Each path is a new rotation, seen through one point. The rows after it are directions, each followed by how far the rotation turns it, in degrees per step (0 if it stays put).
Each turn is a multiple of 5 degrees from 10 to 175, or 0.
Each row of a path follows its step; steps can be skipped.
Path 1:
step 9: [-.23,.16,-.09,-.21,-.24,.09,-.17,.08,.15,-.02,.00,.10,.01,.05,.24,.06,-.15,-.27,-.16,-.16,-.09,.09,-.26,.02,.04,-.29,-.05,.24,-.16,.34,-.18,-.39,.31,-.03,-.04,.16,.06,-.01,-.18,-.36,-.11,-.42,.12,-.21,-.14,.19,-.06,-.26,.06,.15,-.15,-.19,-.14,.07,.23,.21,-.09,.06,-.09,.00,-.16,.13,-.07,-.21,-.02,-.26,-.15,.17,-.31,-.17,-.04,.13,.33,-.11,.01,.12]
step 12: [-.05,.13,.07,-.28,.07,.22,-.02,-.29,-.28,.23,.17,-.06,-.04,-.21,.11,-.22,.17,-.20,.12,.04,.24,.19,.16,.36,-.26,.20,-.10,-.14,-.03,-.07,.29,-.13,.15,-.12,-.40,-.02,.01,.02,.13,-.36,-.02,.09,-.19,.25,-.10,-.04,.10,.30,.31,.28,-.12,.12,-.22,.01,-.07,-.02,-.21,-.01,-.22,.07,-.08,-.09,-.26,-.15,.03,-.09,-.12,-.06,-.17,-.02,-.06,.02,.37,-.30,-.21,-.06]
step 15: [-.01,-.11,.04,-.05,.10,-.02,.15,-.07,-.02,-.34,.00,.20,-.07,-.06,.13,.30,-.03,-.41,.29,-.45,.11,-.06,-.04,.28,.14,.04,-.11,-.21,-.24,.09,.02,.34,.22,.16,-.17,-.03,-.10,.33,.06,.23,.25,-.10,.04,-.19,.16,.10,.04,-.06,.14,.18,.13,-.19,-.27,.03,.18,-.30,.07,-.12,-.11,.03,.14,-.10,-.16,-.09,-.34,.07,.02,-.11,.06,.11,-.42,-.21,.24,.01,.14,.02]
step 17: [-.12,-.18,-.35,.01,.18,.03,-.09,-.08,.37,.17,.04,.14,-.08,.09,-.07,-.03,-.20,.10,-.01,-.04,-.08,.10,-.36,-.06,.03,-.24,-.01,.07,-.05,.04,-.21,-.15,-.10,.26,-.04,.41,-.19,-.03,.40,-.26,.15,-.17,-.34,-.07,-.26,-.01,-.10,-.16,.07,-.06,.06,-.08,-.17,.28,.25,.08,-.19,.14,-.24,-.33,-.14,-.07,-.27,.03,-.23,-.09,-.15,.02,.25,-.05,-.12,.21,.00,-.37,-.15,.17]
step 19: [-.11,-.08,-.07,.04,.04,-.18,.25,-.28,.17,.12,.48,.02,.00,-.20,.00,-.01,-.04,-.14,.36,.21,-.26,.01,.18,-.10,.05,-.06,-.12,.05,.26,.12,.16,.18,-.10,-.12,-.10,-.06,.10,-.02,.15,-.18,.01,-.20,-.24,.03,-.57,.03,.34,.14,-.53,-.11,.00,-.01,.11,-.06,.09,-.03,.15,-.12,.13,-.05,.00,-.24,.04,-.15,.20,.12,.14,.16,-.14,.08,.12,.28,-.01,.12,.29,-.16]
step 28: [-.09,.12,-.26,-.01,-.10,.05,-.10,.01,.31,.17,.08,.30,-.05,.04,-.02,.10,-.23,.23,.13,-.18,.08,.04,.19,.28,.09,-.16,.08,.21,-.28,.18,-.05,-.20,.13,-.13,-.07,.40,-.05,-.15,.39,-.25,.00,.06,-.09,-.01,.08,.23,-.02,.06,-.35,-.07,.21,-.15,.09,-.15,.11,.03,-.21,.25,.24,.25,.24,-.29,-.34,-.02,.24,-.09,-.14,-.26,.09,-.21,.12,-.13,-.14,-.10,.10,-.10]
step 33: [.14,-.29,-.07,-.04,.14,-.20,.05,.03,.21,.38,-.38,-.02,.23,.26,-.02,.30,.14,.23,.27,.03,.06,.05,.10,.07,.05,.03,-.14,.09,.03,.06,.15,.29,.01,-.07,-.21,-.12,.10,-.01,-.14,-.10,.02,-.16,.20,.25,-.03,-.06,.01,.28,.35,.03,-.08,-.01,.07,.15,.26,.03,-.37,.30,.00,.16,.16,.11,.19,.05,-.13,.09,.34,-.39,-.15,.02,-.30,-.17,-.12,-.30,-.09,.05]
step 35: [.00,.24,-.49,-.24,.29,.03,.14,-.01,.03,.14,.03,-.33,-.13,-.01,-.04,-.30,-.09,.15,.08,.24,.08,-.09,-.08,.20,.37,-.02,-.10,.22,.02,-.16,.04,-.21,.01,.01,-.05,-.24,-.12,.03,.09,.15,-.21,-.11,-.07,.25,.01,.26,-.12,-.21,.22,-.17,-.15,-.01,.08,-.22,-.06,.41,.16,-.03,-.11,.15,.14,.00,-.09,-.21,.09,.37,.22,.15,.35,.02,-.11,-.06,.35,-.14,-.05,-.02]
step 43: [-.17,.04,.06,-.41,-.24,-.13,-.06,.04,-.14,-.07,-.04,-.06,-.09,-.21,.04,-.14,.29,.27,-.11,-.13,-.25,-.31,-.08,.27,.14,-.11,.07,-.05,-.09,.46,-.02,-.18,-.13,.09,-.04,.02,.14,.08,.07,.10,-.18,.08,.00,-.08,-.03,.25,-.34,-.16,.11,-.03,-.15,.27,-.31,-.03,.17,.12,.05,-.18,-.29,.28,.03,-.05,-.09,-.26,.04,.06,.30,.16,.33,.05,-.21,-.26,.12,-.11,.28,.12]
Speeds:
[.03,.06,-.02,-.02,.01,.04,-.02,.03,.01,.06,-.05,.08,.08,-.01,.04,.10,.06,.06,-.01,-.03,.03,.04,.01,-.02,-.01,.04,.04,.01,.06,-.05,.00,.02,.03,-.03,.04,.09,.02,.04,-.01,.04,-.01,.04,-.05,.00,.00,.06,.03,.06,-.01,.00,.01,.08,-.08,-.07,-.02,.04,.00,-.04,-.02,.04,-.03,-.02,.03,-.03,.02,.09,-.06,.09,-.01,.01,-.01,.00,.00,-.01,-.03,.05] | 175
[.02,.06,.05,.05,-.07,.07,.02,-.01,.03,-.04,.07,.01,-.01,.02,.07,.09,.02,.01,.03,-.03,-.07,-.08,.04,-.04,.03,.02,-.06,-.07,.05,-.02,-.05,-.05,.02,.00,.00,-.05,-.02,.07,-.01,.02,-.03,-.10,.01,-.03,-.04,.00,.02,-.09,.03,-.02,-.08,.01,.01,-.03,-.02,.02,.07,.04,.01,.03,-.09,-.01,-.02,.04,.00,.02,.03,.01,-.04,.00,.00,-.03,.01,.01,.02,-.04] | 65
[.02,-.02,-.05,-.06,-.02,-.02,.07,-.03,.02,.01,-.08,-.02,.00,.03,-.02,.00,.03,.02,-.03,.05,.05,-.02,.05,.09,-.05,-.01,-.04,.00,-.03,-.01,-.06,-.07,.04,.04,-.01,-.01,.01,-.06,-.07,.01,-.03,-.03,.03,.01,.08,-.04,-.01,.04,-.01,.00,-.03,.08,.02,.03,.01,.01,.04,.01,-.03,.00,-.01,.01,.00,.06,.08,.08,.04,-.02,-.06,.06,.09,-.05,.07,-.02,-.05,.03] | 170
[-.06,.02,.03,-.01,-.02,-.07,.04,.00,.05,-.04,.01,.03,.03,.04,-.04,-.07,-.03,-.04,-.03,.03,-.06,.13,.04,-.04,-.02,.01,-.10,.02,.01,-.01,.01,-.06,-.01,-.02,.00,.02,-.06,.04,.01,-.02,.00,.02,.00,-.02,.03,.05,-.03,-.03,.04,-.04,-.02,-.03,-.04,.00,-.02,-.02,-.05,-.13,.04,.00,-.04,.01,.04,.00,.00,.08,.04,.04,-.05,.02,.02,.02,-.04,-.06,.01,-.06] | 140
[.02,.00,.06,.08,-.01,.01,-.04,-.02,.14,.04,.01,-.05,-.02,-.04,-.08,.05,-.02,-.01,.02,-.06,.03,.10,.01,.02,-.02,-.03,.00,.02,.02,-.07,-.09,.02,-.01,.04,.00,.02,.03,-.07,.02,-.04,-.05,-.10,-.04,.03,.00,.00,.02,.01,-.02,.03,-.01,.03,.01,.04,-.04,.01,-.06,.00,-.03,.02,.03,-.03,.08,.04,.02,-.04,.02,-.01,.00,-.07,.02,-.02,-.03,-.02,.08,.00] | 130
[.01,.00,.04,.05,-.04,.03,.06,.03,.07,-.01,-.01,-.03,.00,.03,-.03,-.03,.07,.02,-.05,.03,.01,-.07,.07,.01,.03,.05,.06,.04,-.05,-.04,.00,.05,-.05,.02,-.04,.07,-.01,.05,-.06,.00,-.01,.03,.09,.00,.08,-.01,.02,.00,-.07,.04,.05,-.03,.00,.08,-.07,.02,-.04,.01,.07,-.01,-.06,-.06,-.01,-.01,.01,.03,-.03,.01,-.02,-.02,-.08,.06,.01,.01,.05,-.01] | 140
